Rotation paths and how fast each direction turns (degrees each step)
Each turn is a multiple of 5 degrees from 10 to 175, or 0.
Each row of a path follows its step; steps can be skipped.
Rotation 1:
step 12: [ 0.40 -2.65 -0.55  0.19  2.91  0.69 -0.71 -1.95  1.90 -1.20 -0.15  1.10
  1.15  2.49  0.75 -2.10 -1.41 -1.50 -1.74 -1.08  1.74 -0.74  1.70 -0.41
  1.15 -1.74  0.07  0.46  1.54 -0.34 -1.80  3.03  0.06 -1.70 -2.03 -1.57
 -0.66  0.25  0.21  0.68  1.51  4.25  0.12  0.44 -0.82 -1.52 -1.56]
step 13: [-0.10  1.06  2.61  2.45 -1.57 -1.30 -4.38  2.51  0.77  0.37  0.26  2.22
 -1.43 -1.23  1.98  1.11  2.85  0.20 -1.62  0.53  1.13  0.30  1.02 -1.88
 -1.17 -2.27 -1.58 -1.01 -0.15  0.52 -0.95  0.27  0.70  0.01 -2.32  1.19
  2.34 -1.55 -1.04 -0.05  2.40 -0.13 -0.47  0.09  0.38 -0.49 -1.29]
step 28: [-0.27 -0.30 -1.27 -1.46 -2.71  1.97 -0.39  0.54 -0.11  1.01 -1.02  1.45
 -0.38  0.81 -2.82  1.21  1.90 -1.89  1.10 -0.07 -1.66 -1.32  0.14 -0.43
 -3.10  1.24  0.85  3.52  1.37  1.59  0.40 -0.71 -1.14  1.84 -1.11  0.28
 -0.94  0.41 -0.05 -1.15 -0.87  0.82 -2.53 -4.11 -1.94  1.04  0.25]
step 32: [ 3.67 -0.68  0.42  3.37  0.72  0.62 -2.86  1.18 -1.35  0.49 -0.12 -1.05
 -2.78 -0.61  1.28  1.12 -0.91 -0.30 -1.43  1.18  0.39  1.10 -0.34  0.03
  1.31 -2.06 -1.23 -1.67 -0.05 -2.44 -0.12  1.12 -0.65  1.01  0.80 -0.85
 -0.25 -0.98 -1.85 -1.46  1.35 -4.28 -1.22  0.53  0.75 -0.53 -2.54]
step 35: [-0.49 -1.08  1.69 -1.14  0.27 -0.84 -0.80 -3.15 -0.44 -1.55 -1.39  0.73
 -0.12 -3.46  0.75 -1.20  3.84 -0.90 -0.23  0.98 -1.31  1.23 -1.42 -1.83
  0.71 -0.32  1.67 -0.81  1.13  0.13  1.56 -1.31  2.47  0.81 -0.52  0.48
  1.73  0.57 -0.18 -0.45 -0.82 -3.20  1.65 -1.33 -0.83  3.13  1.91]
step 37: [-1.00 -0.23 -1.09  0.20  2.38  4.25 -0.86 -1.13 -1.74  0.97 -1.39 -2.52
  0.67  0.86  0.83 -0.51 -0.38 -1.28 -0.40 -1.31 -1.86  1.82 -0.15 -0.44
  0.48  2.35  1.03  0.92 -0.66 -0.01 -2.10  0.90 -0.56  1.04  1.02  0.11
 -0.56  0.38  4.64  1.99 -0.96 -0.83 -0.17 -0.86 -2.11 -1.04 -2.96]
step 38: [-2.18 -0.75 -1.14 -1.81 -0.97  1.03 -0.36 -0.57 -0.57  1.15  1.45  1.49
 -1.86 -2.95  0.43  0.99 -0.65 -0.46 -0.34 -1.08  0.47 -1.63  1.21 -1.89
  2.44  0.73 -0.52  1.11 -2.48  2.98  0.17  1.70 -3.08 -1.54 -2.70  1.84
  1.41 -1.28 -0.58 -0.30 -1.30  1.86 -1.18 -2.39  0.63  1.51 -1.18]
step 40: [ 0.73  0.27  0.38  2.32 -0.75  2.50 -3.58  0.92  3.04 -0.52 -0.10  2.26
 -2.44  1.11 -0.09  0.72  2.60 -0.70 -0.78  0.42  1.72 -1.12  1.04  0.39
  1.91  0.15  1.93  0.08 -1.16 -1.48  0.24 -1.29  3.45 -0.67  1.88  0.24
  0.60  1.31 -0.89  3.16 -0.53  1.85 -1.25  0.95  0.05 -0.06 -0.27]
step 45: [-0.92 -0.01  1.08 -1.15 -0.20 -0.91 -0.27  1.27  3.01  1.19 -1.40  0.70
 -1.35 -2.62  1.98  0.27  2.20 -0.41 -0.44 -2.23 -0.47  3.27  0.28  0.73
  0.64 -0.62 -2.30 -1.28 -0.88 -0.06 -2.14 -2.30  0.80  1.70 -1.08  2.56
  2.16 -0.87  0.90 -0.62  1.62 -2.79  0.76 -0.31 -1.77 -0.71 -2.69]
[-0.57 -0.51 -0.41 -0.29  0.03 -0.46  0.04 -0.53  1.48 -0.42  0.65  0.57
 -0.33  0.29  0.65  0.86  0.13  0.64  0.16 -0.39 -0.08 -0.75  0.23  0.12
  0.59  0.27  0.04 -0.34 -0.46 -0.14 -0.83 -0.79 -0.72 -0.08 -0.11  0.64
  0.34  0.41  0.14 -0.46  0.27 -0.04 -0.16  0.00  0.39 -0.48  0.63] | 155
[ 0.14  0.66 -0.28  0.15 -0.31  0.38 -0.06  0.21 -0.18  0.46 -0.08  0.11
  0.11 -0.63  0.23  0.27  0.34 -0.58  0.85 -0.20 -1.03  0.47  0.04 -0.69
 -0.72  0.14 -0.32 -0.69 -0.42 -0.82  0.01 -0.47 -0.20 -0.82 -0.45 -0.29
 -0.32  0.45 -0.77 -0.80  0.35  0.07 -0.54 -0.13 -0.59 -1.16 -0.09] | 170
[-0.94  0.02  0.02  0.12 -0.10 -1.26 -0.33  0.91 -0.19  0.10  0.42  0.68
 -0.26  0.89 -0.27  0.00  0.32  0.23  0.87 -0.11 -0.07  0.19 -0.07  0.21
 -0.09  0.21 -0.58 -0.19 -0.51  1.10  1.22  0.00  0.07 -0.76 -0.23  0.07
 -0.29  0.23  0.24  0.23  0.01 -0.20 -0.43 -0.65 -0.35  0.57 -0.14] | 145
[-0.05 -0.49  0.19 -0.31  0.26  0.00 -0.24  0.41 -0.62 -0.56 -0.19 -0.41
  0.78 -0.01  0.37  0.09 -0.26  0.19 -0.42 -0.95  0.26 -1.57 -0.15 -0.37
 -0.16  0.37 -0.04 -0.54 -0.15 -0.50  0.46  0.73 -0.14  0.03  0.95  0.68
 -0.57  0.74 -0.24 -0.38  0.12 -0.51 -0.01 -0.31 -0.45 -0.04 -0.87] | 70
[ 0.44  0.11  0.56 -0.27 -0.77  0.42 -0.31  0.35 -0.19 -0.11  0.34  0.94
 -0.16  0.38 -0.66 -0.02 -0.11  0.41  0.03 -0.06  0.49 -0.01 -0.37  0.00
  0.38  0.88 -0.03 -0.75  0.74 -0.21 -0.34 -0.73  0.48  0.48  0.07 -0.65
  0.52  0.29 -0.91  0.10  0.90  0.45  0.51 -1.05  0.42  0.12 -0.59] | 55
[ 0.27  0.03  0.32 -0.22 -0.60  0.83  0.23  0.10 -0.81  0.12  0.19  0.95
  0.58  0.64 -0.14 -0.27  0.14 -0.39  0.59 -0.09 -0.58 -0.82 -0.16 -0.17
 -0.20 -0.90  0.30 -0.03  0.26 -0.21 -0.17 -0.83 -0.01 -0.21 -0.02  0.49
 -0.49  0.39  0.68  0.36 -0.01 -0.76  0.58  0.33  0.16  0.66  1.27] | 55
Rotation 2:
step 0: [-2.68  0.86 -1.76  1.12  1.37 -0.71  1.37 -0.59 -0.38  1.85 -2.42 -0.64
 -0.42 -1.54 -0.50 -1.54 -3.50 -2.28  0.11 -0.53  2.83 -1.16  1.75  0.34
 -1.58  0.01 -0.46  0.70  0.22 -0.27  2.37 -3.63  0.65  1.35 -1.97 -1.49
  0.01 -1.91 -0.22  0.28 -1.19 -2.39  0.60  2.77  0.44  0.79  0.87]
step 11: [-1.82  0.12 -3.28 -2.12 -1.67  0.27  1.06  1.29  2.30  0.58 -2.69 -1.14
 -0.21 -1.66  1.48  0.24 -0.97 -0.31  0.38 -0.75  0.92 -1.94 -0.96  0.91
 -0.13  0.13 -0.25  1.47 -1.82 -1.27  4.30 -2.51 -0.77  1.14 -1.07  2.08
  0.41 -0.82  0.58  0.62  1.18  0.28 -0.28  2.76 -0.36 -3.18 -0.02]
step 16: [-1.90 -1.62  0.87  1.41 -0.15 -2.68  2.82  1.58 -1.13 -1.22 -0.31 -3.27
 -1.22 -0.67 -1.48 -1.64 -0.12 -1.53  2.68  0.09 -1.20 -0.24 -1.54  0.58
  1.81  2.04 -0.35 -1.54  1.76 -0.99  0.51 -3.01 -0.27 -2.02 -0.28  0.71
 -0.71 -0.06  4.21  1.11  1.35  0.08  0.61 -1.46  0.17 -0.44 -0.12]
step 17: [-1.71 -0.53 -0.10  1.61  0.43 -3.45  1.60  0.26  0.70  1.55  1.36 -1.50
 -0.66 -0.36  1.37 -2.82  1.01 -4.56 -0.01  0.48  0.09 -1.38 -1.60  1.46
  3.84  0.05  0.24  0.17 -0.21 -1.83  0.94 -3.18 -0.53 -0.24 -0.61 -1.61
 -1.59  0.62  1.41 -0.88 -1.94 -1.22 -0.20 -0.20  0.96  1.45 -0.96]
step 30: [-0.75  0.06 -2.76  3.05  0.52 -0.76 -1.17  3.47  1.16  0.68 -0.40 -1.21
  0.47 -1.64 -0.31 -2.53 -2.26 -1.52  1.05 -2.54  0.77  0.66  0.20  1.60
 -2.43  0.31  0.77  0.15 -1.43 -2.81  1.34 -1.36  0.36  3.51 -2.36  0.99
  0.10 -2.10 -0.12  0.14  0.58  0.14 -0.28  1.44 -1.83  0.53  0.47]
step 32: [-0.91 -3.15 -0.56  0.93  0.25 -0.18 -0.73 -0.29  2.07  3.35 -2.43 -1.98
 -1.29  0.55  2.68  1.23 -2.10 -3.25  1.19  2.50  0.36 -0.98  0.02 -2.12
 -1.22 -1.11  0.69 -0.06  0.68  0.78  2.64 -2.68 -0.43 -0.65 -0.98  0.53
  1.16 -0.38  0.12 -0.15 -0.05 -2.18  0.46  2.71 -1.55 -0.20 -0.34]
step 36: [-1.30  0.28 -1.78  0.39 -0.62 -0.49  2.55 -2.15 -2.40  0.53 -0.96 -1.03
 -0.83 -3.20  0.10 -1.86 -3.57 -2.29  3.71  0.79  0.27 -0.58 -0.22  1.48
  2.10 -0.31 -2.43 -0.90  1.04 -0.59  2.54 -1.10  0.29 -0.75 -0.82 -2.35
 -1.16 -0.83  0.48  0.04 -0.11 -1.03 -0.63 -1.14  2.65 -0.09  0.41]
step 37: [-1.25  1.03  1.34 -1.09  1.79 -1.39  1.43 -0.40 -1.11  1.42 -1.04 -2.41
  1.25 -1.86  1.92 -2.89 -0.28 -2.19  1.17 -0.77  0.50 -0.17 -0.95  0.16
  1.74  0.26 -1.86  0.64  1.21 -2.31  3.43 -0.73  0.71 -0.95 -2.92  1.79
 -0.81  1.80  1.16  0.65  0.72  1.76 -2.10 -0.07  3.21 -1.13 -0.92]
step 46: [-2.21  0.46  1.01  0.38 -0.15  0.89  1.39 -1.27 -1.10  0.22 -0.48 -1.97
 -1.49 -1.73 -1.62 -1.89 -2.11 -2.15  3.09  1.26 -1.15  0.28 -0.21  3.04
  2.30  1.16 -3.17  0.59 -0.40 -0.41  2.93 -1.57  1.94 -1.48 -1.91  1.30
  0.84 -1.23  0.51  1.37  0.63 -1.38 -0.47 -1.88  1.98 -1.06  0.27]
[-0.50  0.04 -0.05  0.54  0.73  0.37 -0.18  0.25  0.47 -0.31  0.20 -0.27
 -0.21  0.62 -0.24 -0.79 -0.76 -0.63 -0.55  0.87 -0.76 -0.01 -0.23  0.32
  0.13  0.21  0.21 -0.11 -0.25  0.88 -0.72 -1.09  0.46  0.19 -0.25  0.59
  0.78 -0.06  0.32 -0.07 -0.41  0.06 -0.04 -0.61 -0.91  0.58  0.34] | 25
[-0.15 -0.28 -0.23  0.51 -0.42  0.66 -0.14 -0.28 -0.17 -0.46  0.85  0.28
 -0.86  0.21  0.31 -0.15 -0.26  0.44  0.16  0.45  0.76 -0.10 -0.15 -0.81
  0.47  0.45 -1.40 -0.48 -0.23  0.20  0.33 -0.21 -0.01 -0.43  0.20  0.86
 -0.78  0.29  0.04 -0.24  0.80  0.08 -0.28 -0.47  0.38  0.83 -0.57] | 35
[ 0.53  0.72 -0.44 -0.92 -0.23  0.29 -0.01 -0.24  0.52 -0.32  0.71 -0.73
  0.61  0.11  0.08 -0.83  0.38 -0.48 -0.42 -0.62  0.68  0.91 -0.25  0.15
  1.19  0.05 -0.10  0.13 -0.88 -0.24 -0.07 -0.11 -0.59  0.46 -0.69  0.24
  0.22 -0.49 -0.43  0.02 -0.13 -0.10 -0.77  0.29  0.05  0.01 -0.26] | 110
[-0.02 -0.40  0.20  0.07 -0.34  0.10  0.04  0.32  0.24 -0.10  0.33 -0.62
  0.38  0.77  0.26  1.17 -0.77  0.12 -0.28  0.19  0.46 -0.14 -0.62  0.51
  0.31  0.53  0.16 -1.21 -0.18  0.25  0.12  0.44  0.49 -0.13 -0.47 -0.32
  0.54 -0.16  0.02 -0.44 -0.11  0.04 -0.05 -0.11  1.41 -0.45  1.12] | 35
[-0.34 -0.48 -0.27  0.38 -0.43  0.55 -0.47 -0.68 -0.60  0.32  0.35 -0.06
 -0.55 -0.51 -0.77  0.56 -0.64 -0.59 -0.71 -0.06 -0.53 -0.15  0.30  0.65
  1.07  0.41  0.51  0.16 -0.01 -0.16  0.26 -0.07 -0.39  0.06  0.34 -0.69
 -0.15  0.41 -0.96  0.22  0.13  0.34  0.12  1.10 -0.12  0.77  0.14] | 170
[ 0.56  0.07 -0.70 -0.19  0.18  0.85  0.45  0.58 -0.55 -0.18 -0.49  0.46
  1.01 -0.27 -0.05 -0.83 -0.93  0.10  0.32 -0.31  0.29 -1.16 -0.17 -0.72
  0.10 -0.07  0.06 -0.17  0.43  0.56  0.02  0.09 -0.78  0.26 -0.19  0.04
  0.72  0.63  0.21  0.09  0.12  0.98  0.07  0.57  0.32  0.16  0.13] | 100
[ 0.47  0.34 -0.25  0.63  0.24 -0.59  0.33  0.27 -0.37 -0.26 -0.48  0.18
  0.21  0.75  0.93 -0.70  0.09 -0.20  0.53 -0.74 -0.66  0.43 -0.07  0.51
  0.83  1.29 -0.16  0.52  0.48 -0.36 -0.36  0.22  0.45 -0.43 -0.01 -0.26
 -0.50  1.09 -0.48 -0.26  0.11 -0.16  0.04 -0.35  0.14  0.25  0.54] | 35
Rotation 3:
step 2: [ 0.59  3.57 -1.53 -0.75 -0.35 -1.10 -0.52  0.28  0.16  0.05 -0.97  2.91
 -2.77 -1.99  1.81 -2.54 -1.67  0.12  1.58  0.99 -0.58 -0.69  0.63  1.07
 -0.40 -1.50 -0.70 -2.58 -0.76 -1.57  1.42  0.28  1.17 -1.94  2.97  2.25
  1.10  1.07  1.23 -0.53  1.96 -4.14  1.25 -2.04  3.58  1.09 -0.61]
step 4: [-0.67  1.03 -3.40 -0.11  1.72 -2.54 -1.47 -0.97 -3.87 -0.93 -0.34 -1.65
 -2.19 -0.13  0.97 -0.18  0.25 -2.72 -1.13  0.96 -0.71 -0.61  0.04 -1.00
 -0.06 -2.16 -1.13  0.11  2.98 -1.90  2.30 -0.17  2.29 -0.13  3.22  1.05
 -0.74  1.43 -3.05  1.03  1.86  0.77  0.34 -0.67  0.94 -3.71  0.86]
step 5: [ 2.18  1.79  0.63  1.33  2.15 -1.62 -1.50  0.97  3.41  0.44  1.01  2.13
 -2.14  0.98 -0.75 -2.33 -1.78 -1.78  0.50 -0.64 -3.69 -0.40 -1.20 -1.43
 -1.51  1.08  2.28 -1.90 -1.15  0.17  0.60  0.32  0.97 -0.87  2.91  0.88
  2.21  1.05  0.70 -1.17 -0.72 -3.37  2.32  1.50  2.58 -0.26 -1.52]
step 18: [ 0.96  0.70 -2.78  0.23  1.94 -0.25 -1.34  0.24 -1.13 -1.94 -2.06  2.95
 -1.75 -0.75  0.94 -0.18  0.64 -4.26 -1.07 -3.73 -0.68  0.84  0.49  0.21
  2.50 -1.92  0.52 -1.91 -1.29 -1.53  0.40  2.58 -1.46  1.79  0.89  0.10
  1.75 -2.09  0.74 -0.32  1.22 -0.88  3.42 -1.97  2.48  0.37 -0.93]
step 19: [-2.25 -0.63 -0.74  0.14  3.76 -0.79 -1.87  1.97 -3.16  0.01 -0.39 -2.43
 -3.32 -2.54 -1.35 -0.39 -2.79 -1.65  2.70  1.12 -2.73 -2.67 -2.14 -0.32
 -0.72  1.07  1.79 -0.66  0.32  0.48  0.82  0.35  0.58  2.12  0.59  2.31
  0.93 -0.12  0.08 -1.23  0.64 -0.69 -1.50  1.92 -1.92 -1.75 -0.56]
step 21: [-0.53  1.88 -0.54 -0.78  2.99  1.26 -1.25  0.77  1.97  1.68 -1.28  2.86
 -1.62 -1.52  2.23 -1.51 -0.97 -3.30  1.17 -3.95 -1.48 -0.90 -1.98 -0.25
  0.03 -0.16  0.10 -3.20 -1.17 -1.08 -0.28 -0.16 -0.66  1.18 -0.16  1.96
  1.52  0.05  0.20  1.96  3.81 -2.82 -1.20 -1.61  0.98  0.19  1.01]
step 30: [ 0.25  3.01  0.93 -1.48  2.98 -0.23 -1.77  0.09 -1.28 -1.99 -0.17  2.00
 -1.96  2.13 -0.76 -0.58 -1.39 -2.96 -1.02 -1.48 -2.08  0.15 -2.29 -0.10
 -1.20 -1.89  1.57  0.96 -2.05  0.05  0.53 -0.79 -0.38  0.53  3.52  0.00
 -0.58  0.31 -1.63 -0.40  1.70 -1.24  1.16 -1.62  4.54  1.16 -2.68]
step 40: [ 0.65 -2.01 -0.64 -0.84  0.79  0.29 -1.69 -1.24  0.75  0.27 -1.74  3.53
 -0.15 -2.14  1.50 -5.56  0.27 -0.33  0.50 -1.53 -1.58 -0.73 -1.20 -1.22
 -0.81  3.51 -0.07 -1.93 -1.64  2.16 -0.91  0.56 -0.76  0.89  2.11  1.60
  2.18  1.96  1.70  1.00  1.55 -0.71  2.50 -1.01  1.95  1.33 -0.43]
step 44: [-0.15  3.27 -1.81  0.52  3.31 -2.05 -0.28  2.18 -2.21 -1.55 -3.62 -0.95
 -3.50 -2.19  1.50 -1.53  1.04  0.26  2.13 -0.36 -3.82  1.17 -1.90  0.39
 -0.01  0.67  0.00 -1.96 -0.08 -0.21 -0.90  0.61 -0.81 -0.09  1.86  2.96
 -1.43 -0.19  0.66 -0.02  1.63  1.78 -0.12 -0.65 -1.09 -1.99 -0.23]
[-0.97 -0.14  0.55  1.17 -0.32  0.64 -0.05 -0.63 -0.71  0.02 -0.62 -0.77
  0.46  0.45 -0.26  0.30  0.11 -0.86  0.07  0.33 -0.52 -0.31 -0.21 -0.06
 -0.31 -0.47  0.33  0.30 -0.38 -0.44  0.86 -0.27  0.46  0.99  0.23 -0.03
  0.11  0.27  0.00 -0.49 -0.25  0.29  0.49 -0.82 -0.21  0.51 -0.19] | 95
[ 0.29  0.11  0.54 -0.90  0.61 -0.25 -0.75 -0.45 -0.85 -0.44  0.14 -0.20
  1.15 -0.04  0.07 -0.97  0.35 -0.31 -0.04 -0.28  0.38  0.01  0.04  0.05
 -0.01 -0.29 -0.21  0.37  0.05  1.01 -0.23 -1.36 -0.07  0.24  0.08 -0.37
 -0.08  0.86 -0.92  0.50 -0.03  0.17  0.06  0.13 -0.24  0.17  0.04] | 110
[-0.60 -0.11  0.29  0.14  0.48  0.03 -0.47 -0.74 -0.36 -0.40 -0.42  0.33
  0.15  0.29  0.17 -0.69 -0.35  0.56 -0.61  0.17  0.07  0.89 -0.43  0.24
  0.60  0.13 -0.18  0.15  0.21 -0.99 -0.03  0.45  0.51 -0.56 -0.13  0.30
 -0.06 -0.01  0.63  0.73  0.63 -0.61  0.45  0.22 -1.63 -0.04 -0.07] | 170
[ 0.31  0.58 -0.18 -0.21  0.27 -0.02 -0.49 -0.44 -0.58  0.31  0.36  0.29
  0.41 -0.66  0.50  0.09  0.89  0.46 -0.76  0.04  0.29 -0.05  0.18  0.09
  0.67 -0.57  0.25  0.30  0.53 -0.46  0.69  0.98  0.12 -0.39 -0.54 -0.48
 -0.47  0.06 -0.41 -1.61  0.14  0.33  0.18 -0.49  0.34  0.02  0.42] | 155
[ 0.56 -0.01 -0.30  0.16 -0.83  0.19  0.62 -0.42 -0.19 -0.72 -0.64  0.46
  0.02  0.12  0.18  0.07  1.36 -0.55  0.44 -0.93  0.09  0.72 -0.60 -0.86
 -0.15  0.00  0.91 -0.08  0.42 -0.32 -0.61  0.11 -0.11  0.14 -0.72 -0.10
 -0.20  0.22 -0.11  0.36  0.18  0.10 -0.76 -0.48 -0.31 -0.50 -0.46] | 125
[-0.32 -0.53 -0.08 -0.24 -0.10 -0.04  0.48  0.32 -0.07  0.82 -1.25 -0.40
 -0.11 -0.80 -0.68 -0.70 -0.17 -0.58  0.38 -0.61 -0.10  0.03  0.63  0.11
  0.30  0.09  0.54  1.10 -0.35  0.37 -0.12 -0.22  0.32 -1.26  0.02 -0.01
 -0.19 -0.74 -0.22 -0.47  0.36  0.52  0.26 -0.01 -0.48 -0.42  0.22] | 115
